One vector is turned by the same rotation once a step. Each row is the vector after some number of steps, and that number follows the row.
The counts run from 0 to 175.
[122  55 137 173  81 125 108  76 139 110 162 121 103 104 142 162 111 149
 138 132 113 147 143 122 102 129 149 130 113 134 108 151 169 147 123 111
 129 101 129 136 103 168] | 10
[ 97 119 160 152 119 141 105 140 164 112 168 131 108 126  72 116  89 137
 176 125 140 108 116  81 128 116 147 129 123 138  91 113 163 120  45 118
 107  90 124 129  99 142] | 48
[132  62 154 153 145 195  89 120  97 157 160 110 155 129 141 140 126 118
 116 156 127 145 168 111 123 126 153 149  93 158 126 170  84 122 139 160
 117 149 153 121 137 120] | 80
[ 72 134 139 145 122 147 141 124 168 133 185  96 104  88 138 104 117 129
 152 134 100 108 123  86  93 124 104 155 108 139  98 124 113 170 174 125
 141 121 144 177  90 144] | 126
[ 91  94 128 143 126 133  94 114 159 156 134 129 147 179 138 132  86 132
 151 157 162 111  79 141 139 134 195 101 141 136 152 131 157 133 102 121
 112 148 132 147 177 139] | 101
[118  80 129 186 106 118 117 118 167 134 168  85 129 138 139 143 127 147
 175 152 116 190 159 104 112 141 171 154 112 121 145 109 116 157  98 142
 123 115 136 155 145 152] | 118
[102 119 138 129 141 156 114 118 129 140 172 100 101  77  93 135 188 127
 178 110 157 152 158 138 109 108 187 134 152 169 129 115 143 150 119 133
 155 160 120 158 144 130] | 38
[ 91  93 140 136 185 160  88 117 134 136 170 142 137 126 124 133  92 130
 116 152 154  93  80 100 135 116 159 126 113 151  51 150  99 120 148 135
 115 157 158 125 116 165] | 87
[ 96 130 140 141 162 161 119 138 120 138 176 121 107 100  87 146 172 118
 182 116 162 147 149 118 125 131 181 156 145 173 104 112 120 138 128 145
 139 163 141 165 153 131] | 37
[107 142 146 132 138 185  99 156 132 109 161 141  97 128 118  94 116  86
 141 138 161 101 107 135 168 118 185 126 135 180  59 110 156 112 128 103
 130 125 136 114 118 136] | 144
[100  94 145 128  74 178 103 114 152 141 138 105 101 105 148 115 140  68
 149 133  97 139 164 131  87 126 175 111 107 133 156 134 142 135 125  86
 143 139 113 133 102  94] | 135
[110  71 157 137  88 148 126 137 183 138 159 101 139 157 153 107 102  96
 156 158  93 121 157 127 129 129 161 101 124 115 167 104 155 126 108  96
 131  76 111 138 108 115] | 62
[142  63 135 132 102 113 111 101 162 146 153  98 132 155 129 135 130 122
 171 171 120 119 123 112 152 143 125 109 142 180  94 141 181 149 113 123
 168  96 113 115 152 181] | 4
[128 120 159 130 106 173  84 119 136 160 147  90 126  78 104 111 147 111
 156 121 168 120 136 111 102 107 149 111 133 180 172 128 168 151  81 135
 147 144 113 158 127 101] | 40
[147 120 147 153  84 129 112 134 169 163 151  79 156 141 125 115 125 127
 162 172 139  93 119  74 132 145 117 126 141 183 139 121 167 171  97 138
 136 118 134 169 139 129] | 114
[ 64 100 131 129 150 167 106 149 142 134 171 120  65 109 159  96 110 113
 134 119 112 143 101 171 112  98 204 141 102 132 135 120 117 165 152  95
 137 135 116 125 141 134] | 140
[125 116 141 139 106 145 109 101 168 139 161 121 146 127 146 120 136  83
 150 171 114  80 117  93 122 152 137  97 131 156  66 148 152 124 153 111
 141 153 155 180  77 130] | 19
[115  59 178 130 140 115 159 150 163 160 171  94 164 144 143 161 127 126
 160 172 101  81 141  94 119 134 150 108 129 114 132 110 156 130 120 110
 158  92 122 170 105 120] | 171
[108 126 153 147 172 207 106 151 118 139 175 120 120 100 119 107 150 109
 139 143 156 154 173 165 143  89 178 134 128 154 140 102 131 127 144 163
 141 149 142 164 125 130] | 147
[134 117 135 136 104 140 105  88 175 140 158 101 130 104 165 112 131 106
 135 181 118  86 114 102 115 130 127  83 128 146 101 121 152 155 157 115
 149 150 153 199  59 143] | 18
[ 82 120 162 178 158 136 129 159 130 144 169 116 133 156 146 174 111 161
 147 154 160 118  94 124 130 136 199 133 121 129 150 111 145 118 129 135
 117 125 152 180 150 143] | 103
[ 98  90 151 134 164 145  92  91 162 123 159 120 129  98 136 152 135 122
 127 156 167 125 140 155 112  81 165  73 133 114 114 118 157 122 138 139
 141 156 151 162  68 148] | 90
[103  84 173 108 131 164 126 109 149 159 162 141 167  96 106 106 104 136
 132 127 142  47 134 105 124 117  99 109 139 144 121 139 188 112 134 151
 137 115 129 160  88 133] | 165
[114  91 133 163  89 182 108  86 127 141 159 144 135 117 150 118  74 142
 127 146 123  94 109  95 121 155 118 161 107 160  89 172 134 129 148 142
 102 141 159 163 113 150] | 13
[ 94  84 125 128 122 133  94 115 161 148 134 128 129 161 137 137 102 128
 173 144 154  96  74 126 126 130 197  98 151 146 132 152 169 131  92  94
 134 129 112 129 170 133] | 100
[103 104 107 134  82 172  87  99 126 142 145 133 113 122 147 114 101  98
 148 114 130 118  87 125 124 150 214 127 124 148 121 170 148 145 121  80
 115 163 114 126 154 114] | 27
[130 145 141 145 105 156  85 122 171 113 155 105 100 105 133 105 124 100
 154 133 185 117 100 138 151 108 199  86 149 159 103  99 186 158 123  90
 122 152 119 146 117 141] | 33
[ 82 112 139 163 147 151 111 141 149 151 157 120 150 173 141 149  87 146
 149 162 158 123  85 133 129 129 192 123 125 124 156 118 138 132 113 136
 101 145 150 175 167 133] | 102
[113  98 151 150  94 167 112 125 116 146 157 111 107 103 134 167 152  88
 150 120 105 100 119  89  92 150 183 115 125 142 124 165 150 125 125  62
 144 143 131 160  89 100] | 25
[102  70 153 130 207 125 112 164 119 158 180 105 110 114 105 135 122 137
 142 143 123 122 109 104 110 101 153 142 114 165 126 130 113 139  94 140
 162 100 125 115 135 153] | 155
[132 103 168 132  86 188 129 140 134 141 180 125 113 105 152 106 107 117
 120 146 133  69 118 117 165 136 115 141 125 171  79 129 169 144 182 100
 138  86 108 110 124 140] | 70
[112  46 138 140 136 141  88  95 131 129 166 111  88  84 135 149 120 134
 124 127 133 125 118 130  91  95 158 126 105 150 114 174 139 151 130 101
 163 123 116  89 109 153] | 83
[ 95  67 144 120 117 118 135 149 190 142 169  98 126 140 145 120 128 106
 177 150  81 142 164 135 121 118 155 109 129 107 150 100 148 137 116  94
 161  79  96 135 116 126] | 61
[107 128 120 136  88 164 103  97 194 137 144 117 151 146 147  67 116  73
 156 162 114 122 153 110 137 144 138 114 130 138  98 117 112 128 148 136
 104 151 159 172 102 128] | 130
[130  90 148 146 161 175 113 140 147 147 185  85 152 113 169 113 138 105
 123 183 129 138 166 145 148 107 134 127 123 153 112 100 107 155 193 156
 148 122 142 148 127 150] | 74
[ 98  89 136 120 105 161 126 119 156 133 155 106  95 102 126 129 161  74
 169 126  80 153 164 140  90 129 191 118 111 136 130 131 122 129 137  87
 158 136 110 133  98 109] | 134
[113  85 146 137 178 178  83 141 117 173 154 115 161 129 116  85 116 119
 128 161 132 113 118 116 130 109 148 147 111 180 160 141 108 133  89 168
 139 139 130 133 161 126] | 153
[ 85  99 113 151 127 159 126  84 131 143 172 144 133 116 142 131  99 153
 130 142 110 104 110  99 131 161 127 164 112 138  65 170 124 133 174 147
 117 147 156 162 123 170] | 14
[ 79  93 147 108 150 157 152 156 177 179 168 121 162 152 125  84 114 114
 166 165  88  92 134  94 131 137 118 157 123 147 134 115 101 121 135 165
 130 116 141 165 146 118] | 58
